(in the rows, 128 means zero)
Where one turn sends some rows of the set: a few examples, then the rows asked
getuf: [161 114 105 144 103 118 138 113 158 119  92 111 113 112]
nole: [140 143 179 143 145 145 110 137 114 124 157 134 154 133]
sis: [ 84 113 123 100 101 129 132 134 110 119 158 116 118 142]
veve: [167 116 106 159 105 122 139 111 148 132  92 107 117 139]
Gadu: [142 116 119 165 111 104 147 119 164 112  88 108 121 121]
bet: [170 117 123 166 113 100 147 118 152 111 102 109 119 111]
miv: [132 120 141 122 172 121 145 163  89 133 143 119 142 104]
tavo: [143 135 162 114 131 167 102 126 117 133 151 137 153 137]
Gamo: [165 119 116 174 114 109 144 118 145 129  94 111 119 136]
porol: [ 96 155 156 148 138 106 145 150 136 124 159 141 119 121]
vapi: [110 119 146 131 119 109 147 139  90 106 172 104 131 147]
sev: [112 100 170 108 163 107 115 153 127 106 140 146 138 135]
feziz: [104 119 136 119 168 118 135 170 105 133 133 131 125  94]
nizim: [135  92 156  85 156 129 115 135 118 113 140 139 148 143]
befi: [161 116 123 166 114 106 156 117 151 114  95  99 131 125]
ruzuk: [140  98 171 106 165 113 122 142 113 106 147 138 151 142]
Maz: [148 121 115 173 111 106 137 123 155 129  91 116 111 131]
nor: [147 152 163 139 145 123 160 130 105 128 170 121 141 140]
pifan: [163 112 112 150 105 121 151 107 153 118  91  99 131 130]
nalak: [144 143 130  92 125 159 148 112 116 141 157 124 137 143]
Pano: [144 113 108 145 104 119 144 114 164 119  87 107 121 123]
fuzi: [ 81 120 140 129 112 106 139 148 107 110 165 116 116 137]
ridi: [111 144 174 145 139 138  98 146 133 122 147 149 137 125]
lut: [116 113 131 106 108 132 142 125  90 119 166 102 132 151]
desev: [149 118 103 159 105 117 135 116 155 132  87 115 109 133]
butu: [113 136 156 116 127 163  90 135 137 131 143 148 135 128]
lir: [109 112 118  93 156 138 129 161 111 140 130 129 128  98]
Pud: [113  95 154  85 152 124 106 142 134 115 134 150 136 135]
giko: [138 110 127  96 162 141 138 149  91 140 140 118 143 110]
Pomo: [ 91 148 124  99 119 147 130 135 147 137 148 146 113 124]
fuzog: [153 119 114 158 107 105 139 120 163 113  95 115 109 107]
zak: [176 116 113 150 105 115 146 110 148 117  99 106 120 115]

sev -> ruzuk
bet -> zak
Now find these:
pifan -> Pano
porol -> nor
lut -> sis
Gamo -> veve
miv -> giko
nole -> tavo

Where one turn sends some rows of the set: a few examples, then the rows asked
nuvif: [117 147 158 118 126 126  71 106 113 144 118 133  94 114 168 153 113 119]
migat: [159 137 154 105 145 146 150 113 151 175 113 141 140 131 207 144 129 126]
vasa: [162 140 152 104 149 146 148 113 150 171 115 137 143 131 205 143 130 126]
binan: [116 144 148 111 118 129  66 119 116 156 119 152  84 113 184 153 122 117]
Bep: [138 123 136 104 138 106 157 153 133 194  88 184  83  96 150 116 130  92]
der: [161 140 155 107 148 148 151 114 151 174 112 137 144 127 205 144 132 127]
rize: [116 147 163 114 110 120  75 112 121 178 106 148  77 106 184 152 119 113]
tefu: [150 108 136 111  92 106 109 112 135 173 120 157  74 107  98 152 122 115]
pone: [134 177 166 112  99 133  97 109 150 142 107 150  71 101 175 121 122 113]
favit: [141 114 115 128 145 160 198 104 123 158 129 172  81 121 168 145 131 127]
Rekug: [146 136 160 118 158 105 170 123 124 165  79 143  99  98 122 119 105  99]
gosi: [116 152 169 120 120 119  79 102 122 163 100 128  85 107 170 151 106 116]
revi: [142 116 123 131 143 155 204  95 123 156 120 158  81 118 163 145 122 127]
kef: [148 105 132 110  92 111 103 113 133 167 128 163  77 108  98 150 127 116]
saze: [144 113 112  97 154 127 130 163 115 147 120 195 105 112 144 118 137 101]
goz: [112  92 130 100 130 126 187 110 142 155 131 155 134 129 122 136 134 108]
Dipa: [135 169 159 107 101 137  92 117 151 142 117 158  72 104 179 122 129 117]
dur: [134 172 158 108 108 143  89 116 144 123 123 155  79 108 176 120 126 118]
tini: [149 110 141 115  98 108 107 107 132 164 119 151  81 108  91 152 121 117]
sonif: [147 127 140 109 175 120 144 134 108 118 113 153 120 110 115 124 115 104]
nida: [147 107 134 111  98 108 102 110 132 157 128 159  85 109  91 153 124 116]
kozi: [162 137 152 103 153 148 146 114 151 173 114 145 143 131 206 143 133 125]
Nuvi: [135 172 168 113 108 137  93 106 144 124 115 143  80 107 167 121 120 121]
Sen: [145 115 119 130 148 160 197  98 120 148 127 160  82 122 163 146 128 128]
biv: [110  90 123  96 121 127 182 120 146 163 134 166 129 127 127 135 140 105]
gibu: [142 116 116 126 141 155 201  99 126 165 121 164  78 117 169 142 126 126]
meba: [113  95 138 104 124 119 194 107 147 170 122 153 127 126 121 133 132 106]
Rol: [111  91 130 100 117 121 189 116 150 178 122 165 124 124 130 134 139 101]

sonif -> saze
Dipa -> pone
Now find these:
rize -> gosi
revi -> Sen
kef -> tefu
goz -> biv

Where one turn sends some rows of the set: a few examples, then the rows asked
lovug: [150 118 155 135 149 111 124 147 159 188  89 137 101 131 152  91 125 168
 141 105 123 115 136 141 126  87 146  92 142  95 127 132 124 115 144 124
 126 138 124 108 139 143  71 142 185  98 171 123  89 170 118 104 150]
vuru: [174 173 170 104 150  78 127 161 139 145 122 126 112 113 182 129 148 166
 131 108 144 135 126 105  98 127 121 133 127  99  86 165 157 114 154 101
 107 102 130  74  72 124  96 123 150 125 173  93 141  94  88 112 104]
gami: [159 154 130 144 168  75 156 124 167 111 136 115 125  99 106 141 130 162
 151 136 141 159 136 137 139 112 149 135 120  88 156 172 157 131 165 133
 104 121 109  94 119 110 110 137 180  99 100 126 117 122 102 130 183]
fazef: [181 152 131 165 154 112 123 124 187 149 117 111 116 121 132 106 122 176
 136 113 143 116  92 108 129  92 165 128 136 114 120 137 141 106 120 135
  78 128 122 155  98 151  97 133 148 124 143 146 107 136 170 160  66]
Fak: [135 140 150  98 161 105 123 141 135 161  80 131 141 100  96 107 146 144
 140 110 126 100 149 155 137 116 127 141 123 102 114 153  98 126 155 146
 107 100 116 152 112 153 104 142 177  98 199  89  82 138 122 110 146]
tudad: [130 131 176 152 184  92 126 107 110 121 116 116 111 149 130 118  80 148
 158 153 103 112 159  66 144 105 150 159 140 148 128 145 150 116 168 122
  99 123 129 145  83 144 109 136 168 100 158 123  75 170 141 106 114]
podup: [175 125 141 103 164  48 168 142 153 127 116 105 105 160 144 141 124 176
 125 120 137 116 126 112 139 156 126 141 151 112 106 124 161 114 193 130
  96 100 107 123 103 144 155 132 159 130 150 104  84 113 103 164 149]
ven: [158 117 138 169 152  95 113  90 175 141 119 110 150  77 118 127 122 124
 146  93 104  94 119 117 116 131 165 164 106 117  91 164 133 112 131 120
 107 126 103 136  95 157  89  83 126 126 147 122 136 133  94  90 127]
Kup: [154 192 130 116 144 115 123 132 146 103 123 115 103  59 166 103 124 121
 110 135 141 119 107 112 121 102  96 134 136 132 129 172 163 143 146 139
  96 138 131  86  71 155 111 129 151 111 147  89 110 127 101  69 117]
safu: [206 194 146 104 131 109 102 155 143 129 103 119 119 140 175 121 149 141
 125 109 175  84 124  86 121 125 110 144 142 120 128 144 169 118 161 131
  79 124 100  93  64 181 112 140 141 106 155 117  71 119 116  94 120]
Mafo: [154 143 119 135 133  86 130 137 180 101  87 108 126  95 105 150 140 125
 128 133 174 111  99 119 117 148 178 139 147 121 118 157  95 102 146 134
 100 115 112  71  98 153  93 131 158 124 135 123 111 134  87 126  86]
peb: [182  91 126 161 149 107 156 132 166 131 108  67 119 104 171 142  83 140
 128  92 113 122 159 111 124  96 148 145 130 115 128 170 144 122 134 133
 111 116 103 140 121 122 114  89 139 115 162 113 120 160 130  66 125]
rav: [143 138 113 124 174  78 132 138 189 139 123  89  84 123 115  99 129 159
 118 109 143 118 110 103 122 136 147 138 114 135  88  96 146 126 164 111
  92 158 130  66 128 148  91 144 179 132 113 112 106 112 125  94 114]
Tuvo: [161 158 133 132 149  83  75 117 162 158 111 130 132 170 141 143 121 141
 160 124 124  93 133 102 113  82 130 106 125 107 132 139 130 124 121 100
 114 130 128 157 128 174  82 132 155 115 193  84 103 141 137 107 171]
difad: [176 159  92 138 132  95 171 103 161  99 122 107 117 139 150 133 126 162
 143 124 113 104 142  89 129 155 147 128 130 120 144 146 135  99 174 126
 106 161  76  97 114 173 144 149 143  95 113 149  81 139  95 104 147]
biru: [158 184 158 144 140  75  96 143 119 140 142 115  92 133 162 116 151 116
 137 109 129 149 138 101 133 141 116 159 107 109 113 148 179 120 172 141
  87 131  85  72  75 145  94 145 128 117 146 116 122 111 127  80 147]
fot: [165 162 138 141 157  67 128 107 161 127 134 113  94 145 147 115 105 144
 146 122 145 119 110 105 125 129 124 121 142 123 114 125 114 103 111 143
  94  98 132 212 105 143 100 141 158 119 143  97 113 137 170  85 120]
lum: [162 169 117 102 157 106 141 130 130 147 114 114 161 130 174 111 118 187
  96 127 102 115 146 106 119 130 153 140 110 124 115 128 107 115 135 126
  93 120 127 176  87 140 107 113 147 113 140 146 109 139 155 126  79]
Kefoz: [161 105  90 120 115  77 132 178 162  99 132 114  90 150 124 129 118 149
 126 119  86 123 139 111 164 106 119 120 115  95 113 123 153 159 148 143
 114 132 123  93  99 131  92 125 160 104 125  89 113 139  93  94 146]
bokuf: [125 144 147 136 151 107 116 103 172 146 116 138 138 122 115  71  67 151
 140 134 127 120 147  83 154 120 154 137 115 140  94 108 203 121 155 134
 110 106 143 123 112 153 102 132 167 120 133 140  77 146 107 102 144]
sul: [195 133 109 118 134  80 127 166 128 124 136  97 134 154 148 137 114 128
 101 152  97  93 147 114 143 141 146 141 133 145 122 174 150 124 168 110
  93 113  95 126  65 152 102 109 156  87  80 113 103 149 149 102 130]
ret: [133 174 140 147 124  64 149 149 147 143  96 112 115 141 156 124  99 106
 154  91 107 146 134  79 123 112 172 111 151 104 124 135  94 118 122 155
 114 118 122 143 103 139 126 149 142 155 168 142 125 139 132  75 143]
Rema: [151 125 126 173 131 119 138 131 187 153 129 105 142 131 163 130  87 123
 137 135 138 100 157 106 110  92 146  93 127 122 111 179 150 100 112  95
  98  75 104 144  83 156  87 118 151 142 183 121 125 117 119 118 143]
gako: [191 159 124 128 156 112 161 140 151 119 137 120 131 124 118 150 135 156
 141 137 104  86  78 100 117 121 124 130 162  96 119 174 108 145 171 120
  99 138 152 105  96 156 134 104 158 133 124  81  97 145  86 143 136]
Begiv: [156 149 128 131 106 121 155 122 138 158 166 108 114  84 121 127 121 134
 106 130 132 117 108 108 126 154 142 138 127 125 125 142 143 114 176 111
  87 125 123  75 114 141 104 128 152 118 141 108 104 132 156 163 174]
Birus: [176 166 127  95 141  65 106 166 137 134  98 124 142 127 110 134 113 156
 159 150 148 109 170 105 140 154 191 142 126 125 120 193 127 139 190 120
  96 108 123  90  88 139 120 138 183 101 158  99  92 128 138 148 121]
pima: [134 147 144 158 181  90 134 134 156 143  81 126 126 108 161  89  95 113
 166 146 133 114 133  81 103  92 165 101 141 127 150 137 148 140 156  99
  73 115 124 147  75 125 108 139 186 138 159 145  97 130 129  91 149]
lun: [187 154 128 127 118 109 148 146 151 147  90 138 139 177 137 125 119 133
 153 128 112 136 134 115 145  94 167 143 118  94 135 105 137 154 130 154
 102  82  87 130 100 120 107  96 142 146 127 137  90 143  87  78 129]
megup: [156 174 147 147 123  83 135 143 155 150 110 132 107 157 115 124 128 127
 166 133 119 140 135 116 134  79 210 147 157 142 117 147 116 126 136 146
 112  90  91 131 120 161 130 107 118 132 175  91  92 161 109 128 121]
soti: [178 207 136 118 132  57 114 139 156  95 132 121 106 130 185  98 134 160
 139 133 147 135 148 109 142 119 138 131 127 109 112 187 182 125 137 138
 108 112 122 126  81 145 110 137 131  92 115  90 115 123  66 105 114]

rav -> Birus
megup -> peb
Now find these:
gako -> difad
vuru -> soti
Tuvo -> ret
ven -> lum

